In the data rows, 128 means zero.
Some points:
[114 180 133 161 110 200 102 142 136 165 152 113 153  78 115 154 134 107
 142 126 115 149 138 125 156 156  97 107 110 139  82 138 139 143 164  90
 141 172  92 134 139 113 150 137 124 112 125 117]
[157 130 116 130 136 132  85 157 112 145  87 129 157 120 142  90 149 181
 119 116  92 169 100 105 116 120 142 113  94 129 126 145 108 137 129 114
 119 162 108 150 114 114 121 121 100 139 186 116]
[140 156 151 137 101  97 160  89  88 129 124 149 136 117 134 112 104 128
 167  93 121 115 135 109  90 157 161 163 119 111 155 111 138 150 152 122
 126 137 130 131 129 141 131 107 143 115 114 144]
[141 129 138 131 127 146 163 110 139 127 122 139 129 164 127 148  38 152
 137 110 109 110 143 142 104 168 162 149 131 148 128 166 117 129 102 127
 136 144 118  87 117  85 114 138  93  93 133 103]
[ 90 139 107 149 109 130 121 118 119 124 170  68 174 149 138 104 116  87
 112 129 113 112 156 136 115 101 136 155 120 117 140 120 112 117 125 121
 116 157 144 111 126 174  96  95 145 101  99 142]
[145 121  89  94 104 130 130 144 122 141 136 126 104 131 146  85 124 128
 125 133 125 138 114 113 120 130 122 115 124 171 131 122 138 162 106 120
 123 115 116 132 139 119 117 134 100 147 120 179]
[124 122  98 188  95 133 140 124 145 133 117 150 138 117 148  89  99  74
 117 187 120 154 120  84  89 112 125 116 122 165 137 150 135 111 159 111
 176 124 131 114 134 134 117 152 145 122 124 122]
[145 136 130  79 151 131 186  96 120 153 130 165 142 134 152 135 126 137
 146 142 170 168 150  79 184 120 181 148 128 165 103  95 132  59 118 146
  84 157 121 111 139 164  92 132 152 133 146 168]
[107 127 111 129  91 123 106 210 155 101  96 156 122 142 121 112 109 111
 135 134 110 146 184 131 133 161 166 121  96 116 146  91 133  97 112 177
 155 140 139 174 123 116 144 111 104 175 123 138]
[130 147 117 149 126 166 114 107 128 195  89 119 110 190 132 156 121 107
 128 118 114 144 110 146 118 126 131 135 199  94 142 128 115 140 168 123
 132  98 142 176 124 162  85 154  92 135 101 131]
[135 190 128 162 113 110  83 132 117 104 117 103 126 168  99  98 144 189
 143 123 184 165 119  93 132 129 130  85 104 113 112 132 106 131 130 169
 158 114 113 106 126 164 125 127 112 104 143 141]
[140 126  82 109 116 139 107 141 111 137 113 100 112 112  90 130 108 140
 127 148 124 104 116 129 151 107 150 134 132 132 105 109 168 108 146 155
 132 113 123 148  88 127 140  98 105  88 121 167]
[151 127 138 121 146 195 142 135 107 142  91 115  93 155 138 106 131 126
 136 163 125  72 115 122 144 125 130 125  87 130 127 107 121 169  93 153
 129 140 118 142 124 126 126 135 134 123  81 153]
[116 141 183 110 146 124 164 127 138 106 101 142  89  72 125 142 126 102
 123  89  89 113 111 166 134 122  96 119  86 129 106 150 106  88 166 171
  99  98 113 142 186 152 124 120  92 125 125 133]
[134 175  95 152 122 119 102 149 154  88 140 120 142 121 143 171  95 153
 131 122 108 125 111 148 170 148 124 118 127 143 134 157 118 140 148 131
 105 110 137 125 135 101 105 160 156 111 101 163]
[122 112 147  93 114 105 106 143  87 148 137 111 144 145 103 122 111 105
 145 155 111 138 123 128  89  81  94  94 140 129 124 103 160 154 145 165
 128  77  70  97 113  82 114 134 170 126 125 109]
[129  96 170 109 105 141  98 127 164 134 122 103 118 137 129 144 137 140
  92 152 121 134 145 103 105 151 156 155 121 142 117 100 114 144 156 136
 147 122 115 100 110  88 167 143 166 111 163 132]
[104 129  85 122 113 130 121 130 157 113 100 111 139 108 138 129 137 132
  93  79 146 123 103 145 140  92 135 215 135 116 133 132 169 165 113 133
  94 132 112 113 146 130 135 162 123 141 161 125]
[ 79 128 156  87 130 135 129 170 144 144 185 160 132 141 149  96 124 147
 120 167 108 141 115  89 169 117 131 113 175 118 128 125 141 113 150 102
 133 145 150 102 123 139 149 152  81 122 106  98]
[129 122 128 148  99 100  83 168  95 125 147 121  93 126 128 141 110 112
 153 149 151 113 156 132 141 123 137 178 148 150  79 115  97 148 102  95
  88 118 130 157 133 188 134  99 128 130 135  80]
[127 128 133 152 157 125 102 143 111  96 104 149 104 152 175 132 150  84
 160 131 144 160  86 145 149  97  99 152 136 133 145 142 133 131 147 143
  94 153  95 112 126 125 103 150 158 129 137 107]
[135 107 159 150 150 125 135 118 125  99 182 115  89 142 132 105 139 156
 151 105 130 114 127 115 104 124 138 116 126 106 133 110 140 131 103 108
 117 134 140 117 106 141 121 211  69 131  97 113]
[179  94 125 116 114 112 111 105 117 131 138 131 130  42  82 132 156 136
 177 181 123 125 130 158 121 118 133 150 151 103 157 118 127 107 124 123
 127 164 143 124 109 124 120 156  99  65 130 146]
[137  91 146 150 131 128 150 166 103 120 142 137 143 119  97 155 130 114
  93 127 138 133  57 106 191 129 141 145 123 130 149 117 125 140 139 118
 167 100 122 101 163 134 145 109  96 152 126 130]
[ 97 142 128 177 129  88 170 144 103  96 128 121 113 132  94 128 148  98
 101 145 144 125 152 141 165 155 104 151 149 118 159 140 124 148 111 163
 146 151  96 110 116 124 134 180 133 128 176 135]
[ 98 133 109 124 166 151 121 106 140 143 134 176 124 123 126 145 120 163
 103 138 102 108 142 118 114 121  83 132 124 136 110 130  84 126 106 161
 153 113 114  92 106 159 129 122 131 122 197 129]
[150 120 141 174 136 133 141 139 134 172 128 149 150 118 139 131 166 102
 130  94 176 109 124 145  91  97 131 131 123 154  82 125 128  92 143 149
 126 168 143 125 122 107 139 132  92 125 127 115]
[116  94 120 125  89 117 126  80 164  86 147 143 115 119 123 164 115 107
 165 122 134 157  82  84 133 126 124 141 123 145  87 149 110 147 147 179
 158 145 118 141 101 147 135 114 127 154  72 125]
[128  76 120 143 166 109  92 104 150 162 140 107 104  96 160 106 118 113
 151 140 113 141 159 156 166 103 124 146 141  81  91 165 102 175 122 171
 140 150 182 119 137  95 108 119 127 152 137 154]
[128 104 127 115  86 173 132 145 164 164 109 166 141 163  89 115 127 126
 156 130 104 137 121 145 125 104 116 135  92  89 164 149 148 113 130 162
 112 127 147 131 117 142 102 124 119 116 185 118]
[127 109 145 137 107 120 153 135 161  99 130 122 117 125 137 154 123 129
 121 141 107 144 123 104 112  93 105 112 114 124 147  97 105 118 105 107
 130 131 175 163 134 110 170 152 156  99 114  99]
[119 116 102 150 123  94 136  88 100 147  85 137 172 125  68 122 131 118
 112 148 112 118 109 120 167 131 114 102 146 152 100 144 103 125 101 118
  95 139 146 151 138 107 135 140 129 146 137  82]
[117 146  93  85 148 134 138 123 141 113 126  92 139 116 137 140 120 108
 131 129 126 134  96  92  86 142 115 137 170 117 135 156 133 122 113  78
 140 154 111 111 156 117 167  96 107 157 145 166]
[138  90 155 139 124 111  85 129 153 129  88 148 146 117 111 148  98 137
 113 140 129 118 141 141 108 140 157 103 119 141 108 145 131 120 106  92
  90 100 106  84 157 168  96 149  84 142 115 141]
[189 139 111 117 108 128 144 164 118 127 116 118 139 153 168 158 124 126
 150 106 166  69 135 147 120 102 137  73 135 171 141 131 135 124 124 142
 104 156 157 103  98 115 161 137 141 162 142 117]
[183 127 122 114 107 112 101  80 147 141 138 112 122 169 121 123 143 144
 152 105 110 116 119  99 155 151  75 146 105  89 124 111 183 101 103 137
 140 136 129  89 167 124 139  98 127 131 102  68]
[130 176 117 132 173  56 123 143 140 163 122 168 170 122 141 159 156  99
 147 116 111  81 126  79 139 141 140 136  78  80 122  73 123 125 124 115
 104 114 125 121 105 113 149 163 116 121 113 168]
[166 140 131 134 117 109 173 151 135 122  94 123 138 130 159 133 183 117
 135 112 102 170 167 131 142 151 108 112 172 124 120 150 145 151  97 102
 130  89 146 116 171 123 119 103 124  76 124 137]
[113 121  83 132 168 156 146 108 153 132 147 141 155 130 111  97 130 148
 138 140 156 135 139 166 151 129 118 154 113 119 101 114 119  82 112  93
 124  53  96 168 104  98 144 150 156 142  88 108]
[131 135 129 126 140 133 124 118 122 109 130 148 119 153 159 128 175 161
 121 151 126 135 132 164 134 163 143 158 126 142 109 131 140 107 148 133
 152 149 127 171 133 108 130 152 150 116 106 141]
[177 141 120 113 174 101 133 147 117 152 145 106 124 133 148 115  93 135
  75 142 126 152 123 167 133  78 138 152  78 135 170 114  80 135 130 112
 175 136 125 130 145 142 139 115 129 116 115 101]
[ 94 133 121  99 135 111 153 119 136 178 153  97 119 109 156 118 135 130
  83 116 139 140 158 100 124 164  74 132 111 183 145 145 142 160 140 171
  80 109 161 150 121 142 137 137 115 104 136 109]
[138 151 129  91 157 109 121 141 124 142 150 105 114 152  86 140 119  89
 144 119 113 130 128 152 155 150 134 107 100 152  93 131 152 129 110 114
 160 123 188 100 147 108  87 134 147 163 133 128]
[118 132  85 161 127 126 141 134 119 146 157 125 121  97 174 157 138 147
 109 168 144 113  76 125  83 167 166 113 125  78 142 124 128 103 124 172
 100 106 119 144 158 116  74  94 132 123 144  72]
[138 154 143 119 134 162 156 120 147 114 115 118  95 151 102 150 149 110
 113 199 129 142 117 119 109 105 126 130 114 122 113 143 115 158 136 123
  84 146 112 132 137 127 168 108 125 120  98 130]
[115 122  94 139 178 134 147 114 112 103  94 139 120 120 122 152 127 125
 139 137 108 126 176 105  81 112 152 121 126 133 118 102 136 147 124 104
 108 134 137  90 130 117 112 116 128 128 115 111]
[167 136 123 116 150 141 138 124 119 105 124 158 128  87 136 119  68  96
  97 107 194 129 186 103 158 145 131  69 166  65 149 144 125 147 143 136
 107 144  94 136 118 118 158 121 126 120 115 106]
[165 105 133 114 100 111 142 149 165 149 115 159 116 151 104 132 164 145
  95  88 122 133 165 116 143 106 118 123 129 132 119 149 153 142  86 127
 155 133 110 126 146 135  99 111 161 100 102 118]
[124 107 139 161 142 106 114 117 123 156 105  66 123 125 131 104 141 121
 124 113 130 108 154 127 130 161 107 146 193 154 148 110  92  76 130 152
 148 105  93 136  96 110 120 109 111 143  90 138]
[139 125  95  95 124 138 138 129 108  91 140 122 130  99 145 118 166 143
 162 158 102 136 162 133 143 133 122 156 101 116 164 171 115 131 147 120
 116  74 126 111 103 135 128 134 127 170 139  85]
[ 92 111 113 159 134 117 172 129 131 156 140  97  87 122 130 190 118 147
 138 117 153 163 117 134 153 125 149 104  92 122 131 141 140 126 140  90
 123  93 159 120  77 163 174 119 147 125 142 168]
[102 115 138 134 133 146 142 109 103 121 112 113 126 119 121 148 165 146
 108 150 127 147 139 178 123 138 168  84 135 127 148  89 184 117 127 148
 126 144 143  80 146 130 125 113 126 141 102 120]
[127 115 129 124 146 134 163 165 158 126 109 120  95 117  85 107 121 160
 160 103 136 181 107 118  86 156 111 149 151 128 120 114  73 111 138 104
 115 145 131 108 138 131 143 114 160 140 113 152]
[105 140 133 110 132 155  95 130  60 110  85 134 121  99 153 104  83 106
 110  83 118 162  93 118 142 134 130 139 133 120 107 119 155  93  87 126
 157 103 163 126 101 133 132 141 151  70 116 114]
[129  82  87 130 151 104 138 108 102 119 152 158 150 169 127 130 115 120
 154 115 128 160 116 160 130 168 109 128 113 139 140 121 142 169 143 135
 120 146 116 179 135 124 167 117  80 112 159 129]
[133 163 103 126 132 146 102  83 176 119 168 164 107 103 125 135 130 113
 131  76 106 156 133 151 118 102 160  94 159 154 127  29 131 149 119 127
 136 125 103 129 143 122 136 146 110 142 159 101]
[129 111  91 127 121 115 148 148 121  92 141 115 139 113 154 130 131 156
 145 110 146 102 121 136 109  90  96 105 146 135 108 137 122 106 132 137
 162 101 111 141 118 134 102 126 133 120 108 144]
[124 125 174 113 101 157 128 136 144 157 118  93 147 115 153 139 127 101
 145 137 156 142  99 146 105 175 123 128 135  86 108 139 117 114  79 141
 139 108 136 126 122 151 171 159 150 164 148 130]
[101 172 159 155 132  98  88 128 119 155 116 177 108 115  87  91 102 181
 115 153 163 127 133 166  76 108 106 150 162 134 160 162 165 146 155 127
 106 138 180  97 131  92 142  90 145 157  80 112]
[ 97 165 167 121 162 155 155 144 111 110 147 113 194 128  91 114 131 148
 170 119 132 119 125 105 109  99 155 128 144 141 130 137 133 171  75 172
 159 118 142 178 152 126 124 111 136 117 143 126]
[117 158 145 120 101 122 133 137 128  93 120 130 131 137 143 161 119 134
  95 160 103 116 117 123 122 116  84 161 158 125 119 105 112 109 120 130
 140 152 160 120 103 112 139 123  87 156 127 133]
[ 99  71 123 103 147 120  93 152 110 130 139 102 141 154 106 146  97 148
 117 111 125 107 140 110 113 125 111 113 139 119 147 137 132 106 167 147
 103 170 118 161 207 134 144 179 176 124 136 148]
[100 136 124  88 158  92 114 122 181 108 106 106 151 116 110  86 144 102
 102 134 135  95  98 177 104 170 146  95 128 149 139 157 144 133 118 124
 148 160 118 133  83 193 135 124 138 122  97 106]
Along one direction, these points spread out more than along any other. How many in every 100 of the points above lie lower along it than each point below? Round to a whole number. More than half of the points above lie lower than the first one.
[112 137 129  96 104 101 115  93 115 121 117 157  82 141 137 108 144 122
 118 163 183  72 118 136 114 131 121 113 119 117 112 116 128 142 107  81
 175 116 136 160 178 112 114 127 140 127 176 155] 41
[102 139 169 121 107 104 159 120 188 139  96  95 131 119 147 134  96 157
 168 144 137 105 115 124 178 107 157 117 146 121 144 106 124 132 162 105
 151 131 104 144 139 103 122 102 144 119 149  92] 52
[ 92 110 110 141 140 163 129 102 123 113  94 114 105 125 134 100 151 126
 160 103 120  85 160  92 148 125 118 133 101 156 164 146 134 120 168 116
 139 121 147 124 164 133 140 144 116 155 154 115] 65
[102 110 172 145 142 143  87 115 151 100 138 116 150 140 144 141 113 114
 135 131 169 142 124 134 138 120  70 129 102 151 174 116 140 114  89  89
  98 127 121 142  92  96  77  62 109  94 142 167] 25
[169 137 136 162 136 142 105  90 137 129 134 134 115 135 115 119 130 136
  90 110  84 133 115 121 141 110 138 104 139 135 187 141 114 110  95 136
  98 130 145 173 119 157 144 115 175 160 153 151] 49
[160 121 156  85 129 162 109 109 122 104 101 130 189 135 135 133 148 120
 108 124 152 141 121 135 130 152 139 138 128 141 119 113 102 155 194 137
 124  93 177 127 116 140  95 136 133 123 132 131] 62
[172 141 121 126 150 143 141 175 141 110 150 129  93 142  65 116 137 112
 125 112 132  96 140 135 110 161  86 129 157 111 115 115 132 126 179 105
 144 132 164 122 103 151  77 102 148 110 158 108] 13
[133 148 146  99 118 125 107 134 105 140 158 135 107 102 104 190 154 109
 108 109 161 141 156  97  99 117 164 141 121 148 173 178 136 113 112 106
 150 132 116 163 121  99  89 136 112 151 105 112] 41
[137 142 148 145 128 127 125 123 131  89 175 107 110 160 121  75 153  94
 109 114 111 107 122 113 128 106 192 118 150 129  91 174 141  91 140 141
  85  80 128 120 137  80 170 103 131  96 155 160] 52
[116 154 131  96  85 109 149  84  85 120 143 102 149 154 128 116 114 138
 110 122 138 153 174 171 124  84 105 121 101  92 107 128  94 102 140 110
 135 128 108 138 123 126 131 141  99 148 121 142] 46
[152 130 126 141 114 148 108 129 117 146 170 183 151 126 157 150 133 136
 162 138 126 100 147 164 129 148 130 136 147 168 163 120 112 119 114 136
 143 107 112  89 167 163 172 117 140 113  97 151] 73
[112  76 126 144 152 132 113 131 113 136 123 155 164 146 162 156 153 160
 112  98 123 115 155 114 125 105 148 127 119  94  89 132 147 156 136  98
 160 129 127 142 104 144 136 120 143 127 123 161] 87
[175 120 180 170 111 126 158 130 127 114 157 114 151 105 148 104  88 150
  98 155  98 127 117 121 122 134 109 140 112 122  94 107 201 154 143 113
 136 131 105 152 112 149 112 132 142 197 142 146] 41
[ 84  98 121 128  68 143 152 132 104 144 155 147 129 104 126  86 149 130
 112  88 140 103  88 136 139 160 152 108 103 108 143 112  60 159 130 105
  93 146 135  95 124  90  88 118 155 136 100 134] 46
[ 97 129 147 117 134 113 127 123  91 138 125 145  89 146 148 130 145 132
 137 124  65 119 117 143 139 133 129 108 137 134 122 169 127 122 121 111
 119 172  74 142  92 148 127 119 149 132 153 114] 41
